128 stands for zero in the data rows.
Here are some points:
[143, 142, 149, 190, 45, 195, 112, 72, 20, 135, 21, 147, 134, 97, 131, 128]
[121, 86, 133, 90, 113, 149, 88, 140, 183, 124, 112, 124, 121, 130, 120, 142]
[111, 83, 138, 88, 112, 154, 81, 145, 199, 130, 116, 119, 121, 119, 117, 141]
[136, 100, 103, 93, 152, 93, 131, 149, 190, 108, 147, 120, 110, 135, 123, 147]
[120, 95, 92, 132, 48, 163, 96, 145, 149, 122, 84, 124, 103, 92, 143, 144]
[110, 200, 106, 166, 252, 4, 255, 149, 123, 131, 255, 117, 125, 133, 143, 90]
[105, 214, 159, 176, 255, 7, 255, 128, 135, 136, 255, 113, 117, 99, 131, 106]
[118, 110, 109, 89, 100, 161, 91, 157, 149, 131, 151, 125, 134, 160, 131, 134]
[100, 219, 128, 247, 222, 4, 255, 110, 77, 136, 197, 122, 107, 49, 149, 80]
[103, 212, 121, 243, 217, 5, 255, 113, 84, 135, 198, 121, 103, 52, 154, 81]
[155, 122, 123, 165, 31, 194, 92, 89, 47, 123, 18, 144, 127, 107, 131, 144]
[123, 110, 107, 89, 101, 159, 92, 155, 147, 130, 150, 126, 134, 163, 131, 135]
[92, 243, 156, 211, 255, 5, 255, 116, 70, 151, 255, 123, 142, 112, 136, 66]
[108, 82, 140, 89, 112, 154, 81, 145, 198, 130, 116, 121, 120, 120, 120, 137]
[95, 230, 143, 201, 255, 5, 255, 125, 84, 147, 255, 121, 137, 117, 139, 70]
[141, 130, 192, 144, 107, 186, 93, 72, 68, 140, 49, 143, 152, 127, 108, 128]
[153, 99, 174, 83, 53, 249, 25, 100, 99, 131, 36, 139, 145, 156, 105, 175]
[89, 247, 162, 218, 255, 4, 255, 112, 63, 154, 255, 123, 145, 110, 135, 60]
[123, 96, 89, 133, 48, 161, 98, 143, 146, 120, 82, 125, 103, 93, 141, 146]
[131, 89, 130, 91, 114, 148, 87, 136, 179, 123, 107, 124, 122, 130, 119, 146]
[146, 95, 87, 111, 134, 84, 126, 146, 168, 113, 128, 127, 128, 142, 134, 114]
[106, 198, 104, 166, 249, 5, 255, 153, 124, 129, 255, 117, 123, 134, 144, 91]
[102, 183, 138, 200, 255, 0, 255, 125, 128, 139, 217, 122, 132, 97, 142, 52]
[148, 112, 165, 146, 82, 179, 80, 83, 67, 140, 36, 147, 163, 140, 120, 101]
[133, 112, 138, 82, 125, 157, 91, 142, 168, 122, 130, 122, 121, 140, 118, 165]
[147, 123, 107, 84, 162, 103, 135, 153, 179, 108, 168, 118, 108, 146, 123, 171]
[125, 89, 133, 92, 114, 149, 88, 137, 180, 124, 110, 123, 122, 128, 119, 144]
[121, 97, 92, 134, 49, 162, 98, 143, 146, 122, 84, 124, 104, 92, 142, 143]
[143, 151, 160, 138, 92, 195, 97, 92, 32, 143, 88, 145, 165, 166, 119, 122]
[107, 180, 136, 171, 255, 0, 253, 132, 158, 128, 232, 115, 111, 97, 133, 97]
[123, 79, 121, 106, 96, 141, 81, 142, 167, 129, 96, 128, 138, 133, 128, 109]
[102, 223, 169, 186, 255, 7, 255, 122, 123, 140, 254, 115, 120, 95, 131, 100]
[144, 101, 144, 92, 32, 248, 30, 110, 67, 135, 54, 144, 161, 182, 114, 145]
[93, 207, 165, 223, 255, 0, 255, 108, 97, 150, 216, 124, 144, 86, 136, 40]
[158, 128, 168, 103, 103, 197, 77, 99, 93, 128, 74, 136, 142, 151, 108, 167]
[147, 102, 144, 93, 31, 249, 28, 109, 70, 137, 52, 144, 160, 179, 116, 147]
[103, 188, 143, 203, 255, 0, 255, 122, 123, 142, 217, 122, 136, 96, 143, 50]
[118, 107, 141, 78, 121, 164, 84, 151, 185, 128, 139, 119, 119, 133, 120, 161]
[116, 78, 125, 104, 94, 145, 76, 145, 177, 133, 99, 128, 136, 128, 131, 106]
[115, 107, 109, 88, 98, 163, 88, 160, 156, 132, 153, 124, 133, 159, 132, 132]
[144, 96, 89, 111, 134, 84, 126, 146, 168, 114, 129, 128, 126, 142, 136, 113]
[143, 98, 90, 112, 135, 84, 127, 145, 164, 113, 129, 129, 126, 142, 134, 113]
[131, 100, 89, 137, 51, 156, 103, 136, 133, 117, 76, 129, 103, 97, 142, 146]
[143, 147, 155, 198, 48, 195, 114, 67, 13, 139, 18, 147, 139, 94, 131, 122]
[112, 77, 128, 102, 95, 148, 73, 146, 185, 137, 103, 125, 137, 124, 129, 106]
[106, 202, 107, 165, 252, 5, 255, 150, 122, 130, 255, 118, 123, 134, 143, 92]
[151, 116, 57, 143, 90, 98, 150, 142, 131, 100, 109, 127, 94, 107, 146, 149]
[128, 114, 105, 90, 101, 158, 92, 151, 140, 128, 146, 128, 135, 164, 130, 138]
[108, 205, 108, 228, 212, 5, 255, 122, 95, 128, 200, 121, 101, 60, 153, 91]
[110, 192, 96, 217, 205, 5, 255, 131, 111, 123, 200, 118, 95, 64, 154, 97]
[149, 78, 170, 94, 44, 240, 22, 94, 109, 132, 13, 140, 149, 144, 104, 155]
[148, 115, 60, 141, 91, 101, 147, 146, 136, 102, 112, 125, 95, 105, 146, 150]
[115, 74, 123, 101, 94, 146, 75, 147, 182, 133, 102, 126, 137, 130, 130, 106]
[114, 83, 138, 89, 112, 155, 82, 145, 198, 130, 116, 119, 121, 120, 120, 141]
[143, 126, 189, 143, 105, 186, 93, 73, 73, 141, 48, 142, 150, 128, 111, 127]
[107, 83, 139, 88, 111, 155, 81, 147, 199, 130, 118, 120, 120, 120, 121, 138]
Then 24 other points, each followed by its number:
[118, 190, 127, 146, 255, 6, 244, 147, 167, 122, 253, 112, 105, 112, 134, 126] 0
[124, 99, 90, 135, 51, 159, 101, 141, 137, 118, 82, 126, 104, 96, 140, 146] 1
[144, 98, 90, 111, 134, 84, 126, 148, 165, 113, 129, 129, 126, 143, 136, 113] 2
[111, 106, 112, 85, 99, 164, 86, 164, 159, 132, 155, 123, 133, 157, 131, 133] 3
[147, 115, 58, 139, 90, 100, 145, 144, 137, 101, 111, 127, 93, 104, 145, 151] 4
[126, 81, 119, 105, 96, 142, 81, 141, 166, 130, 98, 127, 139, 134, 127, 111] 5
[114, 109, 110, 87, 100, 162, 89, 159, 153, 131, 153, 124, 132, 158, 129, 135] 6
[138, 132, 198, 149, 111, 185, 98, 68, 64, 143, 49, 143, 154, 125, 107, 123] 7
[125, 107, 137, 78, 122, 161, 89, 148, 179, 124, 138, 119, 119, 138, 118, 165] 8
[143, 101, 147, 92, 32, 251, 27, 112, 73, 138, 55, 143, 161, 178, 115, 146] 9
[140, 100, 101, 96, 151, 92, 134, 147, 186, 108, 145, 120, 110, 136, 125, 147] 10
[123, 108, 141, 78, 123, 162, 85, 149, 182, 126, 137, 119, 120, 135, 118, 164] 11
[151, 104, 144, 94, 33, 247, 30, 106, 63, 135, 50, 146, 162, 183, 116, 146] 12
[121, 86, 134, 89, 113, 151, 84, 141, 188, 126, 113, 122, 121, 126, 120, 143] 13
[132, 111, 138, 80, 124, 160, 88, 145, 174, 124, 132, 120, 122, 138, 117, 166] 14
[124, 80, 121, 103, 95, 143, 76, 143, 172, 132, 98, 128, 138, 133, 130, 109] 15
[108, 105, 112, 87, 97, 164, 87, 162, 159, 132, 154, 124, 131, 156, 133, 131] 16
[146, 115, 58, 140, 89, 101, 147, 145, 137, 101, 113, 126, 91, 105, 147, 151] 17
[106, 172, 126, 185, 249, 0, 246, 134, 142, 132, 217, 121, 129, 103, 142, 60] 18
[106, 104, 112, 87, 98, 165, 87, 163, 162, 134, 157, 122, 132, 155, 131, 130] 19
[153, 101, 174, 84, 53, 249, 27, 99, 96, 130, 36, 140, 145, 156, 104, 176] 20
[150, 71, 159, 109, 27, 232, 16, 95, 94, 139, 0, 146, 164, 150, 116, 120] 21
[91, 218, 176, 234, 255, 0, 255, 95, 84, 154, 211, 128, 148, 78, 132, 35] 22
[111, 101, 142, 75, 120, 166, 83, 155, 194, 128, 142, 116, 118, 129, 117, 162] 23
Which two of these numbered points are nearest to each point below, ignoring the direction in which the first points spread most? Their numbers follow each, nearest first.
[111, 202, 142, 161, 255, 7, 255, 139, 150, 128, 255, 113, 110, 107, 134, 115] > 14 0
[151, 102, 176, 83, 53, 251, 24, 100, 100, 132, 38, 139, 144, 153, 105, 176] > 20 9
[110, 105, 110, 86, 98, 165, 88, 162, 161, 134, 157, 122, 132, 157, 132, 132] > 3 19
[150, 116, 55, 141, 88, 100, 148, 143, 134, 101, 111, 128, 91, 106, 148, 151] > 17 4
[137, 138, 203, 156, 112, 187, 102, 66, 57, 146, 50, 143, 156, 124, 109, 119] > 7 22
[110, 105, 111, 86, 99, 164, 85, 162, 163, 134, 155, 122, 134, 155, 130, 133] > 3 19
[124, 108, 139, 77, 122, 163, 84, 150, 183, 126, 138, 118, 120, 135, 118, 165] > 11 8
[148, 135, 142, 121, 83, 194, 86, 102, 52, 134, 88, 144, 158, 173, 118, 133] > 12 9
[142, 101, 145, 91, 31, 250, 27, 112, 72, 137, 55, 143, 160, 179, 116, 146] > 9 12
[90, 248, 162, 216, 255, 4, 255, 112, 64, 153, 255, 125, 143, 109, 134, 64] > 9 12
[124, 100, 92, 136, 51, 160, 100, 140, 138, 120, 82, 127, 104, 94, 141, 145] > 1 17
[109, 105, 112, 87, 99, 164, 87, 161, 160, 134, 154, 122, 134, 154, 129, 131] > 19 3
[143, 135, 83, 104, 145, 100, 146, 154, 130, 114, 179, 127, 126, 171, 135, 136] > 6 3
[152, 102, 176, 83, 54, 251, 23, 98, 100, 133, 37, 139, 146, 153, 103, 176] > 20 9
[120, 109, 106, 88, 100, 160, 91, 156, 148, 129, 152, 126, 133, 163, 131, 135] > 6 3
[110, 106, 110, 86, 97, 166, 85, 163, 162, 135, 156, 123, 132, 156, 133, 132] > 19 3
[120, 103, 140, 76, 122, 163, 83, 150, 190, 129, 138, 118, 120, 134, 119, 161] > 11 23
[122, 88, 133, 91, 111, 151, 84, 140, 185, 126, 110, 123, 120, 125, 121, 143] > 13 11
[154, 100, 175, 83, 54, 249, 28, 98, 98, 131, 37, 140, 144, 157, 106, 176] > 20 9
[154, 100, 174, 85, 53, 249, 27, 98, 97, 133, 37, 139, 147, 156, 106, 173] > 20 9
[122, 77, 120, 103, 95, 143, 78, 143, 173, 131, 98, 128, 137, 133, 130, 108] > 15 5
[158, 125, 164, 101, 100, 196, 76, 100, 96, 127, 73, 136, 140, 150, 108, 168] > 20 9
[109, 105, 112, 85, 99, 165, 87, 165, 162, 133, 157, 122, 133, 157, 131, 132] > 3 19
[109, 210, 152, 168, 255, 7, 255, 133, 141, 132, 255, 113, 114, 103, 131, 113] > 14 8
[116, 94, 93, 132, 48, 164, 94, 148, 153, 123, 86, 123, 104, 89, 141, 142] > 1 17
[95, 227, 140, 198, 255, 5, 255, 128, 87, 145, 255, 121, 136, 120, 140, 70] > 9 12
[123, 107, 138, 79, 122, 161, 87, 146, 181, 126, 136, 121, 118, 136, 119, 163] > 11 8
[133, 112, 138, 81, 124, 159, 90, 143, 171, 124, 131, 121, 121, 138, 118, 166] > 14 8
[122, 97, 92, 135, 49, 161, 98, 142, 144, 122, 82, 126, 102, 91, 143, 143] > 1 17
[120, 85, 135, 90, 112, 151, 84, 140, 190, 127, 111, 122, 121, 124, 120, 141] > 13 11
[135, 120, 40, 138, 125, 55, 178, 168, 174, 98, 161, 116, 82, 96, 152, 145] > 17 4
[112, 204, 144, 162, 255, 7, 254, 137, 149, 129, 253, 113, 110, 105, 133, 117] > 14 0
[150, 99, 176, 82, 53, 251, 22, 101, 105, 134, 38, 137, 147, 152, 103, 174] > 20 9
[155, 101, 174, 84, 53, 250, 26, 98, 99, 133, 36, 138, 146, 154, 104, 176] > 20 9
[143, 101, 147, 94, 31, 250, 28, 109, 71, 139, 53, 144, 160, 177, 118, 143] > 9 12
[156, 124, 161, 98, 99, 197, 75, 102, 98, 124, 76, 136, 138, 153, 108, 171] > 20 9
[144, 124, 108, 84, 161, 104, 133, 155, 179, 109, 168, 118, 110, 145, 124, 167] > 0 10
[117, 85, 135, 88, 112, 152, 82, 143, 191, 126, 114, 122, 121, 126, 120, 141] > 13 11
[155, 126, 166, 104, 101, 196, 79, 100, 92, 127, 75, 136, 141, 151, 108, 166] > 20 9
[89, 225, 189, 220, 255, 0, 255, 94, 100, 149, 226, 122, 131, 73, 123, 68] > 22 20
[109, 72, 126, 100, 94, 148, 73, 149, 189, 135, 105, 125, 134, 126, 131, 106] > 15 5
[128, 100, 91, 135, 51, 158, 100, 139, 136, 118, 79, 128, 104, 96, 141, 146] > 1 17
[126, 99, 91, 133, 50, 161, 98, 141, 144, 120, 81, 126, 102, 93, 142, 147] > 1 17
[123, 97, 91, 133, 49, 162, 98, 144, 144, 120, 83, 125, 103, 93, 142, 146] > 1 17
[109, 169, 121, 182, 247, 0, 246, 135, 146, 132, 218, 120, 126, 104, 143, 64] > 18 5
[141, 103, 104, 95, 153, 92, 132, 145, 185, 108, 144, 122, 110, 135, 124, 148] > 10 0
[138, 100, 103, 94, 152, 92, 130, 146, 189, 108, 144, 122, 109, 134, 124, 147] > 10 0
[147, 116, 59, 143, 90, 99, 150, 143, 132, 100, 110, 127, 92, 105, 146, 150] > 4 17
[114, 94, 97, 131, 50, 164, 94, 148, 155, 123, 86, 123, 103, 88, 141, 143] > 1 17
[116, 95, 92, 132, 47, 163, 94, 146, 151, 123, 85, 124, 103, 89, 142, 143] > 1 17
[133, 83, 117, 107, 97, 138, 84, 135, 159, 127, 92, 131, 137, 138, 129, 112] > 5 15
[132, 115, 104, 90, 103, 156, 94, 149, 136, 126, 144, 128, 135, 166, 128, 140] > 6 3
